One turn moves each row of this set onto another row. After a few examples, where does it send each row asked below?
tanab: [ 2.16  2.04 -2.37  0.62  0.38  3.37 -1.19 -4.11  1.29  0.55 -1.55  2.71
  0.51 -0.26 -0.62  3.36 -0.91  0.27  1.06  1.31 -0.95  1.51 -2.58 -2.05
  0.46]
fisi: [-1.58  2.59 -0.80  0.34  1.92 -1.86  4.25  0.63  1.28 -1.40 -1.78 -1.44
  0.73  2.45  0.82 -0.47 -0.79 -4.37 -0.14 -0.46  0.84 -0.76  2.50  2.22
  3.19]
zod: [ 1.70 -2.62  2.77 -1.38 -1.70  0.30 -0.88  0.90 -4.61  2.11 -0.86  1.51
 -2.36  2.76 -2.45  2.81  1.18 -1.79  1.45 -0.13  1.33 -2.16 -0.44  1.68
 -1.28]
Rofon: [ 1.80  1.97 -2.00  0.96 -0.40  3.31 -1.27 -4.49  1.03 -0.13 -1.63  2.98
 -0.22  0.54 -1.43  3.76 -0.09 -0.35  0.42 -1.25 -0.95  2.94 -1.85 -1.23
  1.33]
gava: [ 2.18  1.65 -2.85  2.22 -1.14  2.66 -2.15 -3.35  0.30 -0.08 -0.84  2.40
 -0.15 -0.02  0.30  4.57 -0.53  0.27 -0.07  0.46 -1.95  1.29 -2.23 -0.67
  1.53]
zafi: [-1.51  1.88 -0.74 -0.73  1.31 -2.41  3.79 -0.87  0.04 -0.89 -0.24 -1.11
  1.07  2.36  0.73 -2.14 -0.76 -4.86  0.99  0.39  0.50 -1.60  1.88  2.34
  3.77]
lipot: [-3.50 -1.54 -0.58  0.27  2.37 -3.06 -0.38  0.31  0.84  1.82  2.06  1.34
 -1.09 -1.07  2.06  0.01  0.55  0.16 -1.88  0.72  3.10  0.71  2.26  1.40
 -3.12]
reke: [ 2.48 -1.43  3.57  2.23 -0.45  1.61 -2.38  0.00  4.00  0.46 -2.12  0.42
 -1.01 -0.56 -0.41 -4.18 -0.36 -3.44 -0.84  0.32  0.37 -0.63 -3.02 -2.07
  1.39]
nugo: [ 3.50 -1.40  1.98  1.74 -0.74  0.69 -3.26 -0.68  3.95 -0.78 -1.94 -1.05
  0.74 -1.39 -0.48 -4.50 -1.06 -2.36 -0.33 -0.68  0.41 -0.96 -2.52 -1.00
 -0.29]
los: [ 1.99 -2.25  2.99 -1.01 -1.82 -0.15 -0.41  2.43 -2.50  1.43 -0.17  1.07
 -2.46  2.62 -0.52  4.47  2.13 -3.57  1.89  1.20  0.70 -1.82  0.02  2.42
 -0.97]
Zezo: [-1.23  1.70 -1.15 -1.13  1.02 -2.26  2.97 -0.57  1.69 -1.98 -2.43 -1.36
  1.27  3.85  0.47 -1.22 -1.85 -3.41  0.91  1.00 -0.22  0.40  1.58  2.07
  3.72]
Soza: [-2.69  0.53 -0.44  0.57  1.88 -2.52  0.56  0.86 -1.26  1.09  1.81  0.76
 -1.90 -2.69  1.52  0.10  0.69  0.87 -2.58  0.57  2.61 -0.31  1.25  1.64
 -3.58]
diz: [ 1.62 -0.40  3.35  1.84 -1.01 -0.31 -2.65 -0.28  3.97  0.11 -0.62 -0.97
 -0.25 -0.56 -0.91 -5.06 -1.62 -2.78  0.45 -0.59 -0.92 -0.91 -2.39 -1.56
  2.27]
vil: [ 1.63 -0.72  2.88  1.49 -0.63  0.72 -2.67 -1.25  5.10  1.58 -1.01  0.12
  0.14 -1.86 -0.43 -4.86 -0.54 -3.53  1.11 -0.14  0.02  0.36 -1.84 -0.38
  2.21]
kofan: [ 1.55  0.97 -4.06  0.11 -0.48  4.08 -0.75 -2.99 -0.29  0.35  0.15  3.16
  0.53  0.90  0.58  3.50 -0.68 -0.60 -0.11 -0.43 -1.33  0.45 -2.43 -2.19
  0.71]
Zin: [ 2.34 -2.21  3.11 -0.37 -1.57  0.49 -0.93 -0.01 -2.92  1.54  0.70  2.02
 -2.73  4.19 -1.09  4.17  2.46 -2.75  1.24 -0.43  1.60 -1.53 -1.39  1.46
 -0.54]
nuze: [-3.07 -0.78  0.72 -0.46  1.81 -2.64  0.44  1.45 -0.02  2.01  2.04  0.79
 -1.54 -2.04  1.15  0.18  0.65  0.86 -1.74 -0.14  1.55  1.72  0.62  2.56
 -4.15]
Foref: [-1.74  0.96  0.40 -0.09 -0.08 -1.74  3.40 -0.07  1.25 -1.87 -1.64 -1.35
  3.11  3.17 -0.31 -0.43 -1.43 -3.60 -1.02 -0.36  0.98 -0.44  1.35  2.41
  4.61]
Zenu: [-3.49 -1.65 -0.52  1.03  1.95 -1.17  0.80  0.22  0.51  2.02  1.90 -1.21
 -1.03 -2.16  0.59  0.13  1.36  0.58 -2.01  0.09  1.60  2.08  2.98  1.34
 -3.02]
Soton: [ 1.72 -1.81  3.74 -1.88 -2.65 -0.22 -2.07  0.94 -2.54  0.27 -0.59  1.63
 -3.05  2.73 -1.22  4.30  2.02 -1.66  0.46 -0.80  1.27 -1.95 -0.88  1.45
 -1.03]
dem: [ 1.31  1.36 -2.93  0.89  0.21  1.53 -0.54 -3.94  0.24 -0.31  0.05  3.85
  0.21  0.60 -1.11  3.89 -0.03  0.17  0.17  0.00 -2.58  1.71 -3.08 -1.84
 -0.67]
Sel: [-1.68  2.32 -0.68 -0.50  1.42 -1.08  3.11  0.12  0.54 -1.83 -1.05 -1.67
  1.34  2.76 -0.29 -2.06 -0.10 -5.49 -0.91  0.51  0.42  0.82  0.70  2.96
  3.76]
Megef: [-3.31 -0.45  0.45  2.74  1.67 -2.38  0.86  1.45 -0.28  2.06  2.16  1.06
 -1.24 -1.70  0.63 -1.50 -0.18  0.83 -1.78 -0.34  2.13  1.72  1.90  1.35
 -3.08]
nosan: [ 2.44 -0.86  3.42  1.16 -1.17  0.70 -1.77 -0.55  4.98 -0.14 -1.68  0.65
  0.89 -1.48 -0.66 -4.42  0.31 -2.65  0.53 -1.39 -1.40 -0.73 -1.18 -2.19
  0.89]
lila: [ 1.29 -2.23  2.22 -0.98 -1.91  0.28 -1.77  1.33 -1.77  2.81  0.73  1.61
 -1.79  3.58 -2.53  2.85  2.87 -2.63  1.04  0.39  0.58 -3.05 -0.59  3.37
 -1.45]

reke moves to Megef
Zenu moves to kofan
zod moves to nosan
Where do these go?
diz moves to nuze
zafi moves to Soton

